Each row is where one point has got to under a steady rotation. How many ticks took it there?
The counts run from 0 to 253.
[-1.48  3.72 -3.73  2.88  1.32 -0.04  2.77 -1.21  0.55 -0.88  0.36  3.41
  0.51 -1.09  1.75  1.22 -2.69 -1.93  1.92 -0.15  2.82 -0.29  1.54  0.82
  0.01 -0.98 -0.85 -3.62  0.01 -1.84 -0.44 -1.27 -2.81  1.75  1.23  3.88
 -0.17 -0.78 -0.21 -0.18 -2.73 -0.53 -2.05  2.36 -0.51  1.47  1.63  3.61
 -0.57 -1.41  0.22  1.98 -4.31]
217
[ 2.11 -0.69  0.50  0.90  3.69  0.74  1.38  1.79  3.22 -0.53  1.49 -1.96
 -0.94 -6.27  0.18  1.33  0.72  2.33 -0.89 -1.03  0.09  0.54  0.10 -0.41
  1.09 -1.66  0.90 -0.90 -2.49 -1.30 -2.47 -2.00  1.15 -1.51 -0.87 -0.48
  1.80 -0.38  1.42 -1.72 -0.83 -0.43  2.65 -3.65 -0.79 -2.75 -2.18  0.83
  2.94  1.48 -0.93  3.33 -1.99]
89
[ 1.20 -1.94 -3.35 -2.05 -2.01 -2.04  2.49  0.21 -0.64  0.30  1.83 -0.32
 -1.16 -1.70  4.13  0.72 -1.21  0.82  1.42 -0.98  4.88  2.01  1.18 -0.46
  0.12 -2.45 -1.54 -1.59 -1.26 -1.73  1.13 -0.78 -0.17  0.44  1.35  2.18
  1.24  0.26  4.43 -0.20  1.00 -2.60 -1.44 -0.53  0.23  2.65  0.97  1.92
  1.58 -1.83 -2.65  1.77 -5.81]
161
[ 2.54  1.05  2.39 -0.73  5.48 -0.37  0.16  4.11  2.84 -2.60 -2.62 -3.11
 -0.99 -0.13  0.82 -0.59 -1.34 -0.82 -3.62 -2.17 -0.88 -0.59  1.31 -0.21
  0.12 -1.57  2.69  0.63 -1.53  0.70 -3.95 -2.83 -0.60 -0.20  0.91 -0.64
  2.57 -2.74 -0.27  0.01 -1.21  0.95  0.89 -1.18 -1.41 -0.74 -3.77 -0.04
 -0.72  2.14 -2.10  2.82 -2.25]
109
[ 1.11 -1.22  0.61  1.81  2.05  0.58  0.37 -0.39 -1.45  1.11 -0.02 -1.13
 -0.83 -3.39 -0.04 -3.26 -0.86 -4.75 -0.06  0.37 -1.50 -0.15  1.20 -0.14
 -0.07  3.30 -3.41  4.25  4.50  2.33 -1.56 -1.48 -2.57 -1.50  1.05 -1.40
  1.05 -0.57 -1.02 -0.18 -1.09 -0.66  1.93 -0.89 -0.86 -2.41 -1.55 -0.98
 -0.54 -0.67 -4.04  1.93  1.44]
148
[ 4.04 -1.71  0.09  0.02 -0.83 -1.68  2.94  2.74 -0.03 -2.23 -3.30 -1.61
 -0.89 -0.80  2.78  2.01 -4.58  2.63  0.37  1.52  1.98  2.07  1.23 -1.75
  0.60 -0.78  3.18  2.12 -0.70 -0.07  2.08 -2.02  1.59 -2.49 -0.07  1.83
  1.63 -1.64  2.38 -0.68 -1.97 -1.67 -0.44 -2.10  1.04 -1.99 -0.09  1.07
  0.44 -0.29  0.29  0.17 -3.63]
182
[ 1.72 -1.99  0.38  1.87 -0.73  0.63  0.76  1.08  2.44 -1.19  0.48 -0.32
 -1.56 -0.44  1.86 -2.05 -0.21  1.41 -1.86 -1.31 -0.78  2.68 -3.86  2.87
 -1.44 -0.27  5.98  0.21  0.05 -0.50  1.21 -2.87 -4.88 -1.10  2.39  1.24
 -0.57  1.60 -1.81 -0.79  2.25  3.23 -1.94  1.49 -1.43 -1.11 -2.18 -1.49
  0.13 -0.95  2.51  2.41 -1.24]
100
[-1.03  2.28  0.11  1.15  0.21 -0.86  0.64  0.72  3.97  0.15 -0.90  1.66
 -2.69 -2.63  1.42 -1.36 -0.67  3.76  2.62  0.56  2.02  1.81 -0.85  0.61
 -0.55 -2.20  2.33 -1.20 -1.68 -1.66 -1.95  3.54 -1.67 -1.50 -2.36  1.75
 -1.97  1.45  0.49  1.04 -1.21 -0.91 -0.38 -4.86 -0.90  0.06 -0.10  4.78
  3.38  1.14  4.12  0.46 -0.99]
191
[ 0.20  2.12 -1.62 -2.23  1.73 -1.34 -1.69  1.09  0.05  1.76  0.48 -4.56
 -3.25  1.67  3.17 -5.06  0.23 -2.11 -1.34 -0.95  0.66 -0.10  0.34  1.91
 -3.06 -0.32 -0.71  2.97  3.22  0.56 -2.15 -1.16 -2.81 -2.05 -0.35  0.61
 -0.05 -2.12  0.43  1.58 -0.03  2.24 -0.81  0.53 -1.84  2.96 -3.98 -1.84
 -0.09  2.11 -0.83  2.20  0.27]
130
[ 0.00  0.50 -3.92 -0.86 -1.15 -1.26  2.91  1.17 -2.17 -1.30 -1.24 -1.97
 -1.36  1.66  2.41  1.72 -2.74 -1.39  2.27  0.50  5.16  2.19  1.42  0.01
  0.42 -2.52 -1.55 -3.49 -0.71 -0.52 -0.23 -0.19 -0.19  1.64  2.66  2.91
 -0.04 -0.60  2.36  0.88 -0.16 -1.93 -2.45  0.90 -0.53  2.63  0.72 -0.61
 -0.82 -0.69 -1.93  0.68 -5.64]
237
[ 1.01 -4.68 -1.00 -0.01  1.34  0.17  0.56 -0.69  0.99  0.04 -0.61 -0.06
 -0.11 -3.48  0.18 -3.96 -0.30 -3.38 -1.49  0.25 -1.31  0.80 -1.46 -0.45
 -1.16  0.64 -5.57  2.25  0.92  1.28 -2.91  2.52 -3.62  0.69  0.51 -2.36
 -0.78 -0.48  2.93 -0.34 -2.23  0.10  0.89 -0.59 -1.84  0.06  0.89  2.06
  2.05 -2.86 -3.02  0.46 -0.64]
168
[-0.49  1.50 -3.69  2.37  2.28 -1.11  0.40 -1.05 -0.60  1.33  0.93  1.11
 -0.49 -0.82  0.01 -1.38  0.59 -1.90 -0.24 -2.64  3.94  0.20  0.05  1.50
 -1.17 -0.75 -1.85 -3.44  0.91  0.30 -1.93 -2.56 -1.80  4.17  5.02  0.82
  0.51 -0.33  0.31  2.56  1.57  3.30 -1.30 -0.01  1.05  3.54  0.37  0.81
  0.29 -1.18 -2.98  1.31 -2.39]
140
[ 2.40  1.04 -2.42  4.20  3.00 -0.95 -0.27  1.16 -0.74 -2.52 -2.45  1.97
  1.60  1.43  1.05 -2.37 -0.16 -1.17 -3.72 -1.28 -2.36  1.15  0.07  0.12
 -1.26 -1.99  2.71 -1.38  0.29  2.31 -1.31 -3.81 -1.57  0.80  3.44  2.29
  2.71 -2.39  1.35 -0.09 -2.36  0.21 -2.17  1.70  0.60  0.95 -0.51  0.13
 -0.71 -1.56  0.96  0.82 -3.82]
7
[ 2.90 -2.81 -2.39  2.80 -2.70 -1.96 -0.19 -0.60 -3.60  2.02 -0.50  2.13
 -1.97  0.10  3.00 -2.84 -2.21 -2.14  2.01 -0.44 -1.91  1.98 -0.19 -0.03
 -0.98  1.80  0.17  2.69  4.93  2.19  3.17 -0.88 -2.86  1.11  2.33  1.24
  0.18  1.08  0.25  1.77 -0.42 -0.23 -2.08  1.25  0.11  0.68  0.99 -0.25
 -1.10 -2.72 -2.45 -0.15  0.00]
253
[ 3.02 -4.19 -1.55  3.12 -2.59 -1.27  1.13  0.26 -0.17 -0.85 -2.50  1.94
 -0.66  0.07  2.28 -2.06 -1.73 -0.71 -1.78 -0.07 -1.05  3.01 -2.33  1.52
 -0.99  1.00  2.17  3.58  2.45  1.96  2.45 -3.07 -3.64 -0.08  3.52  1.12
  0.19  0.66  0.84  0.73  0.50  2.14 -1.21  1.53 -0.32 -0.30  1.33  1.20
 -0.59 -3.37 -0.19 -1.03 -1.40]
177
[-1.00  2.08 -4.41  1.92  0.88 -1.72  2.64 -1.48 -2.06  0.24  0.13  0.63
  0.17 -2.25  0.36 -0.41 -0.31 -2.13  1.34 -0.05  5.92  0.48  0.93  0.92
 -0.26  0.27 -2.81 -2.45  1.02 -0.82 -0.83 -2.11 -1.88  3.01  3.39  2.43
 -0.55 -0.81  0.71  2.73  0.15  1.34 -1.02  0.70  0.50  3.47  1.98  0.98
 -0.19 -2.70 -3.31  0.71 -3.85]
141
[ 0.07  1.00 -3.80  3.32  0.21 -0.39  1.65 -1.23 -1.18 -0.38  0.07  0.69
 -1.32 -0.44  3.33 -1.98 -2.88 -0.98  4.13  1.23 -0.05 -0.12  1.05  2.20
  0.32  0.48 -1.52 -1.42  2.90  0.37  1.32 -1.19 -4.23  1.32  1.31  2.72
  0.16  0.66 -1.67 -1.07 -5.60  2.25 -3.45  3.52  0.10  0.61 -0.07 -0.45
 -0.73 -2.79  0.15  0.43 -0.71]
122
[-2.44 -0.34 -0.06 -0.17 -1.68  2.30  0.43 -0.77  2.78 -0.83 -0.14  1.23
 -2.07 -1.25  1.81 -1.25 -2.20  0.73  2.53  2.54  1.67  2.46 -2.83  2.89
  0.02  0.27  2.44  0.72 -0.68 -3.77 -1.01  2.81 -4.02 -2.32 -1.50  2.00
 -3.29  0.57 -0.77 -0.69 -0.33 -1.53 -0.86 -0.30 -1.94 -2.87  0.81  2.84
  2.57 -1.35  4.48  0.45 -1.50]
96
[ 1.29 -4.75  2.71  1.94 -0.43  2.92 -0.54 -0.35  0.65  0.08 -2.98  0.79
 -3.12 -1.55 -0.38 -1.52 -0.67  0.62 -0.15  0.22 -0.62  5.67 -4.28  1.64
  1.75  2.77  4.08  1.97  1.30  0.94 -2.15  0.19 -0.52  0.91  2.84 -1.70
  0.16  3.27 -0.89  1.62  2.25 -0.56  1.07 -2.54 -0.25 -4.23 -0.90 -0.18
  1.49 -0.70  0.88 -0.82  0.85]
174
[-0.36  0.70  0.43  1.59  0.11  2.45  2.23  0.98 -0.66 -0.59 -1.95 -0.34
 -2.91 -2.01 -1.35  0.42 -2.25 -3.93  4.81 -0.85  3.46  3.07 -1.23 -0.01
  0.95 -0.63 -0.68 -2.97  0.48  0.32 -1.62  2.16 -2.35  1.97  1.71 -0.57
 -1.86  2.55 -2.69  3.99  1.78 -1.46 -0.83 -2.94 -0.45 -1.71  2.06  1.14
 -1.30  0.27  0.46 -0.03 -3.30]
41
[ 2.81 -3.11 -2.21  3.62  2.03 -0.49 -0.61  1.10 -0.71  0.08  1.18  1.01
 -0.47 -1.90  0.00 -3.22  2.72 -0.50 -0.60 -2.44 -0.91  3.70 -0.98 -0.37
 -1.89 -2.87 -1.25 -2.24  0.85  2.86 -1.74 -0.91 -1.07  3.50  3.56 -0.92
  0.89  3.08  3.21  2.24 -0.04  0.23 -0.73 -2.66 -0.08  1.33  0.65 -0.94
  1.63 -2.86 -2.67  1.26 -1.55]
63
[-0.70  1.97 -2.07 -0.82 -2.60 -0.34 -0.58 -0.54  1.40 -1.14 -2.83  0.25
 -2.25  1.95  2.72 -3.80 -1.72  1.24 -1.40  1.60  1.24  1.63 -2.26  3.54
 -1.65  1.01  2.79  2.76  1.16 -1.57 -0.89  1.76 -4.46 -2.11 -0.58  2.94
 -2.11 -3.05  1.30  0.87 -1.25  0.41 -2.36  0.73 -1.33  1.57 -1.67  1.89
  2.29  0.03  4.39 -0.61 -0.29]
0
[-0.17  2.87  0.57  1.89  6.86  1.72  1.40  1.77  2.36 -1.47 -0.25 -1.03
 -0.32 -3.26 -0.35  1.61 -0.93 -0.13  0.33 -0.24  1.45 -0.92  1.60 -0.84
  0.88 -0.25  1.47 -0.95 -1.65 -1.20 -3.89 -2.25  0.70 -0.36  0.43  0.33
  2.64 -1.78 -0.47 -1.10 -3.60 -0.53  1.76 -3.56 -0.10 -2.97 -2.41  0.66
  1.23  2.05  0.18  1.92 -2.04]
13
[-2.81  2.03  0.09 -0.79  0.84  2.04 -0.41 -2.31  0.31  0.91 -1.50  1.50
 -3.10 -0.30  1.13 -0.56 -1.08 -3.03  2.50 -0.79  3.74  1.40 -0.65  2.37
  0.72  0.53 -0.37 -3.27 -0.84 -1.57 -4.66  2.93 -0.81  2.95  1.17 -0.36
 -1.41  0.89  0.06  3.52  1.86 -1.24 -0.48 -2.29 -1.76  1.25 -0.89  2.01
  1.61  2.12 -1.10  0.80 -2.44]
39
[ 1.55 -0.45 -0.74  1.79  2.09  0.78  3.30  1.11 -1.53  0.37 -0.22 -3.72
 -1.02 -5.07 -1.50 -1.55 -1.22 -4.03  2.24  0.59  0.01  0.20  0.79 -0.57
 -0.09  2.90 -3.07  4.09  3.79  0.93 -0.20 -2.01 -3.03 -2.94  1.39 -0.30
 -0.48 -0.07 -1.23  1.06 -0.54 -0.42  1.98 -1.76  0.36 -3.57 -0.73  0.10
 -1.15 -0.86 -3.71  0.63 -0.45]
147
[-2.30  3.28  0.41 -0.35  2.07  0.79 -0.78 -1.97  2.83 -0.27 -2.90  3.87
 -2.30  0.03  2.24 -1.50 -1.53 -1.46  0.21 -0.65  1.19 -0.66  1.10  2.11
  0.39  0.41  1.52 -2.05 -1.05 -1.40 -5.68  1.53 -0.68  2.70 -0.53  0.35
 -0.23 -0.99 -0.21  1.72 -2.85 -0.56 -0.14 -1.22 -3.23  1.12 -2.25  3.28
  2.78  1.99  0.89  0.83 -1.17]
114
[ 1.07  0.40 -2.91  0.29 -0.41 -3.59  1.61 -1.06  1.01 -0.27  0.59  3.29
  0.22 -2.49  4.96  1.41 -0.69  2.51 -2.00 -1.36  2.93  0.81  1.62 -0.18
 -0.14 -1.85  1.26 -0.33 -1.95 -2.56  1.02 -2.25  0.11  0.26  1.03  3.11
  1.97 -1.84  4.46 -1.75 -1.30 -0.80 -0.48  1.10  0.63  2.19  0.61  3.75
  2.52 -0.51 -1.21  2.51 -3.62]
85
[-0.92  0.11 -0.80  1.33  3.57  2.46  0.01 -0.33  0.08  1.24  2.30 -2.55
 -0.99 -2.40  1.54 -3.25 -1.89 -4.72  0.67  0.13 -2.72 -1.42  1.09  1.40
 -0.07  2.88 -1.94  1.68  2.88  0.49 -1.94 -1.58 -3.81 -2.00 -0.51 -0.52
  0.69 -0.23 -1.92 -2.06 -3.82  0.90  0.62  1.44 -1.95 -1.60 -3.59 -2.10
  0.14  0.29 -2.04  3.10  1.76]
224
[-0.62  0.73 -0.18  1.13 -1.27  1.39 -2.71  0.58 -0.58 -2.23 -3.49  1.85
 -2.17  3.62  1.69 -2.47 -2.11  0.88  0.18  1.97 -0.41  4.37 -1.31  1.46
 -0.22  0.65  5.08 -0.14  0.37 -0.31 -2.17  0.67 -0.26 -1.50  0.87  2.39
  1.25 -1.39  1.14  0.11 -1.56 -3.65 -1.64 -2.19 -0.24 -2.28 -1.37 -0.91
  2.38  0.50  5.57 -1.48 -1.18]
2
[ 0.47  0.73 -2.37 -0.46  0.41  1.02  2.43  1.28  0.85 -1.78 -0.27 -3.55
 -1.97 -1.86  1.39  0.40 -1.75  3.62  0.44  3.09  4.14  1.66 -1.28  2.12
  1.39  1.37  3.70 -0.21 -0.02 -2.92  0.24 -3.56 -0.61 -3.50  0.43  3.45
  0.86 -1.71 -0.26 -2.81 -0.50  1.85 -0.29 -0.50  0.44 -1.88 -2.24 -1.82
  0.44 -1.23  2.24  0.87 -0.86]
201
[-0.26  0.78 -1.43 -2.94  0.74 -0.23  0.81  0.50  1.40 -2.31 -1.95 -2.23
 -1.40  0.72  4.24  1.32 -2.90  2.28 -1.00  1.24  3.68  1.06  0.57  2.49
  1.04 -0.43  4.13 -1.31 -1.43 -2.91  0.07 -3.03  0.39 -0.68  0.66  3.14
  1.75 -3.90  1.45 -1.95 -0.20  0.15 -2.02  2.01  0.31  0.90 -2.91 -0.11
  0.60 -0.11  0.91  1.24 -3.20]
105
[ 0.13  3.01  1.83  5.05  2.08  2.71  1.37  2.10  1.38 -1.35 -1.66  1.49
 -1.74 -0.93 -0.28 -0.36 -2.66 -1.73  4.28 -0.43 -0.24  0.88 -0.36  0.27
  0.20 -0.99  2.44 -3.08 -0.09  0.87 -2.04  1.28 -2.44  1.18  0.57  1.26
 -1.45  2.50 -4.70  2.30 -2.33 -0.80 -0.72 -2.93 -0.68 -2.50  0.70  0.91
  0.07  0.72  2.90 -0.39 -1.68]
117
[ 0.46  4.27 -0.21  2.03  4.80 -0.47  2.87  2.79  2.66 -1.01 -0.28 -1.55
  0.09 -4.81 -0.83 -1.41  0.21 -1.89 -0.09 -0.96  1.42 -2.48  0.44 -0.41
 -1.64 -1.31 -0.26  1.68  0.35 -0.15 -1.72 -1.02 -4.13 -2.73 -1.05  0.62
 -1.27 -2.03 -2.85  0.80 -1.42  2.35  1.71 -2.06 -1.54 -1.38 -0.70  2.95
  0.01  1.38  0.27  3.22 -0.89]
15
[-1.57  2.77 -0.02  0.51  3.09  0.76 -0.59 -0.50  1.60 -0.79 -3.82  3.72
 -0.99  1.32  1.98 -2.17 -2.18 -2.70 -0.35 -0.87 -1.39 -1.28  1.98  0.12
 -0.32  0.42 -0.54 -1.20 -0.70 -0.12 -5.86  2.44 -1.60  1.46 -0.57  0.36
  0.12 -2.63  0.50  0.77 -5.25 -1.75 -0.60  0.18 -2.60  0.60 -1.90  3.06
  2.20  0.83  0.10  0.26 -2.07]
113
[ 1.51  0.28 -3.19  0.89 -0.63 -2.49  3.03  0.54  0.14 -1.10 -0.05  1.62
 -0.06 -2.70  3.41  2.61 -1.58  2.14  0.40  0.48  2.69  1.39  2.02 -0.97
  0.33 -1.48  0.65 -0.07 -1.81 -2.54  0.58 -0.96 -0.39 -1.25 -0.81  2.80
  1.40 -1.30  4.35 -1.11 -2.54 -2.91 -0.03  0.08  0.84 -0.99  1.21  3.75
  1.41 -0.62 -0.55  1.20 -5.20]
86
